Some points, one per row:
[ 3.41  0.27  2.   -1.04  0.46 -1.43  1.58 -4.79  4.42 -0.81 -0.83 -0.84  0.3  -1.93 -4.05  0.41]
[-0.57  0.78 -1.29  1.21 -0.98  0.51 -1.7   0.05 -0.03  1.65  0.25  0.44 -0.56  1.4  -0.58 -1.19]
[ 1.67  0.41  0.21  0.06 -0.05  0.82  0.08 -2.74  2.73  0.24  0.7  -0.83  0.8  -1.35 -0.14  1.45]
[ 1.38  0.79 -0.42  0.74 -0.09 -0.94  1.29 -0.34  2.11 -0.51  0.03  0.4   0.75 -0.51  0.88  1.25]
[-0.45 -0.22 -0.8  -0.32 -0.19 -0.06  0.03  1.53  0.1   1.6   1.13 -0.29  0.99  0.72 -0.86  0.03]
[-0.93  0.52 -1.89  1.39 -1.36  0.49 -1.    1.36 -0.74 -0.7   1.1  -1.15  0.66  2.71  1.14 -1.68]
[ 0.45  0.47 -0.76  0.62 -0.21 -0.03 -0.07  0.46  0.8  -0.43  1.63 -1.44 -1.24 -0.14 -1.07 -1.05]
[ 1.02  0.93  0.23  0.63 -0.06 -0.08  0.67 -1.75  0.18  1.23 -0.18 -0.47 -0.51  1.43 -1.32  1.06]
[ 0.09  1.08 -0.98  0.   -0.36 -0.23 -1.09  1.2  -0.16  1.23  0.36  0.38  0.41  1.3  -0.02  0.57]
[ 0.26  0.52 -1.35  0.56 -1.6  -0.5   0.2  -0.15  1.08  0.3  -0.88 -0.42  0.94 -0.96 -1.43  0.21]
[ 1.34  0.3   0.39  0.51  0.   -0.7   0.52  0.24 -0.36 -0.86  0.32  0.48  0.56  0.59  0.25  1.16]
Then 21 other points, each followed by its number:
[-0.33 -0.1  -1.65  0.51  0.12  0.57 -0.48  1.58 -1.28  0.85  1.07 -1.17 -0.19  1.2  -0.07 -0.8 ] 0
[-1.65  0.49 -2.79  0.42  0.16  1.03 -1.42  3.2  -1.39  1.64  0.22 -0.31  0.46  3.03  0.73 -0.7 ] 1
[-0.71  1.02 -0.84  1.21 -0.27 -0.43  0.58  1.17  0.62  0.46  0.1  -0.71 -0.92  1.55  1.07 -0.6 ] 2
[ 1.38  0.14  1.68  0.21 -0.84 -0.69  3.62 -1.81  1.87  0.88  0.4  -0.59  1.55 -0.76 -1.04  0.84] 3
[-0.7   0.53 -0.38  1.23 -1.    0.03  1.02  0.7   0.05  0.24  0.11 -1.2  -1.38  0.28  1.53 -0.14] 4
[ 0.91  0.57  0.35 -0.1  -0.88  0.36  0.35  0.25  0.32 -0.19 -0.64 -1.12  0.84 -0.01 -1.07 -0.18] 5
[-0.88  0.41 -2.04  0.76 -1.43  0.5  -0.22  1.72 -1.42  1.21  1.66  1.02 -0.45  1.65 -1.78 -0.16] 6
[ 0.41  0.37 -1.09  1.21 -0.04  0.33  1.05 -0.54 -0.11 -0.78 -0.53  0.37 -0.91  0.06 -0.77  0.7 ] 7
[-1.19  0.71 -1.77  1.5  -0.53  0.9  -0.38  1.2  -1.27  1.55  0.8   0.05 -1.24  2.5   1.02  1.16] 8
[-0.14  0.11 -0.35 -0.24 -0.85  0.38  0.19 -1.31 -0.03  0.04 -0.85 -0.17 -1.09  0.04  0.37 -0.49] 9
[ 2.13  0.49  0.31  0.47 -0.08 -0.43  2.62 -3.53  1.5   0.24 -0.94 -0.61  1.62 -1.59 -1.68  0.15] 10
[ 1.2   0.07  0.7   0.27 -0.73 -0.64 -0.56 -1.83  1.66 -0.37  0.51 -0.38  0.41 -2.5   0.54  2.18] 11
[ 0.17  0.29 -0.88  0.14  0.1  -0.53  0.42 -2.24  1.15  0.65  0.29 -0.86  0.92 -1.28 -0.02 -0.55] 12
[-1.02  0.69 -1.17 -0.09 -1.86  0.79 -0.93  2.21 -1.49  0.41  0.81 -1.   -0.72  2.26  0.11  0.52] 13
[ 1.54  0.21 -0.1   0.78 -0.21 -0.3   0.06 -1.93  2.    0.64  2.23 -0.26  0.04  0.65 -0.72 -0.32] 14
[-0.28  0.7  -0.6  -0.21  0.46  0.    0.91  0.03  0.19 -0.31  0.03  0.95  0.45  0.94  0.23  0.83] 15
[-0.07  0.21 -2.09 -0.4  -0.79 -1.32  0.27  0.21  0.55  0.18  1.1  -1.02 -1.3   0.41  0.49  0.87] 16
[ 0.88  0.21 -0.41  0.27 -0.88 -0.22 -0.42 -0.34  0.03  1.56  0.31 -0.72 -0.17 -1.82 -2.13  1.65] 17
[ 2.19  0.88  0.92 -0.19 -0.61 -0.44  1.54 -2.52  1.08  1.58  0.82 -0.22  0.59 -2.22 -0.71  0.75] 18
[-0.33  1.59 -2.11  0.57  0.17  0.64 -0.53  0.64 -0.67  0.57  1.26 -1.5   0.03  1.   -0.95 -0.57] 19
[ 0.01  1.04 -1.4   1.03 -1.2   0.03 -0.25 -0.84  0.13  1.01  0.95  0.4   0.69  0.36 -1.13 -0.67] 20
Which three of these numbered points are nearest to each point below by angle, seen from the average point of the first points? Their numbers follow each, nearest first.
[-0.41  0.04 -0.97 -0.16 -0.08 -0.14 -0.24  0.94  0.21  1.22 -0.36 -0.04  0.96  1.05 -0.42 -0.44] > 1 0 13
[ 1.99  0.07  1.85  0.97 -0.1  -1.3  -0.24 -3.08  1.43 -0.71 -0.13 -0.04  0.65 -0.72 -1.97  2.36] > 11 10 18
[ 1.2   0.46 -0.29  0.31 -0.14 -0.76  1.09  1.75  0.95  1.35  0.17  0.03 -1.15  1.41 -0.23 -0.65] > 2 4 1
[-0.78  0.68 -1.33  0.91 -0.48 -0.55  0.18 -0.15 -0.76  0.59  2.68  1.31 -0.21  2.1  -0.84 -0.19] > 6 8 20
[ 1.52 -0.2   0.74 -1.05 -0.24 -0.19  1.04 -0.57  1.12  0.62  0.86 -0.65  0.59 -1.44 -0.79  0.95] > 18 3 11
[ 2.66  0.67  1.86 -0.36  0.05 -1.25  2.39 -2.35  3.07  1.05 -0.83 -0.98  1.18 -0.28 -1.18  0.9 ] > 3 10 18
[ 1.12  0.42 -0.47  0.3  -1.6  -2.03  0.45 -0.65  2.41  1.98 -0.94  0.48  0.91  1.19 -0.96  0.85] > 3 10 18
[-0.36  0.87 -0.85  1.44 -0.53 -0.98 -0.03  0.13  1.    1.08  1.49  0.25 -1.09  0.54 -1.62  0.  ] > 6 20 8
[ 0.08  0.7  -0.96  0.88 -1.06  0.5   0.56  1.33 -0.23  2.06  0.1  -0.17  1.34  0.86  0.31 -0.51] > 1 0 8
[ 0.41  0.67 -0.64  0.64 -0.99 -0.05  0.6  -0.61 -1.45 -0.5   1.61 -0.49 -1.    0.05 -1.05 -0.01] > 6 7 19
[ 5.6   0.41  5.18 -2.39 -0.09 -3.4   4.97 -8.29  4.95 -1.25 -0.45  0.82  2.64 -5.54 -2.88  0.51] > 10 18 3
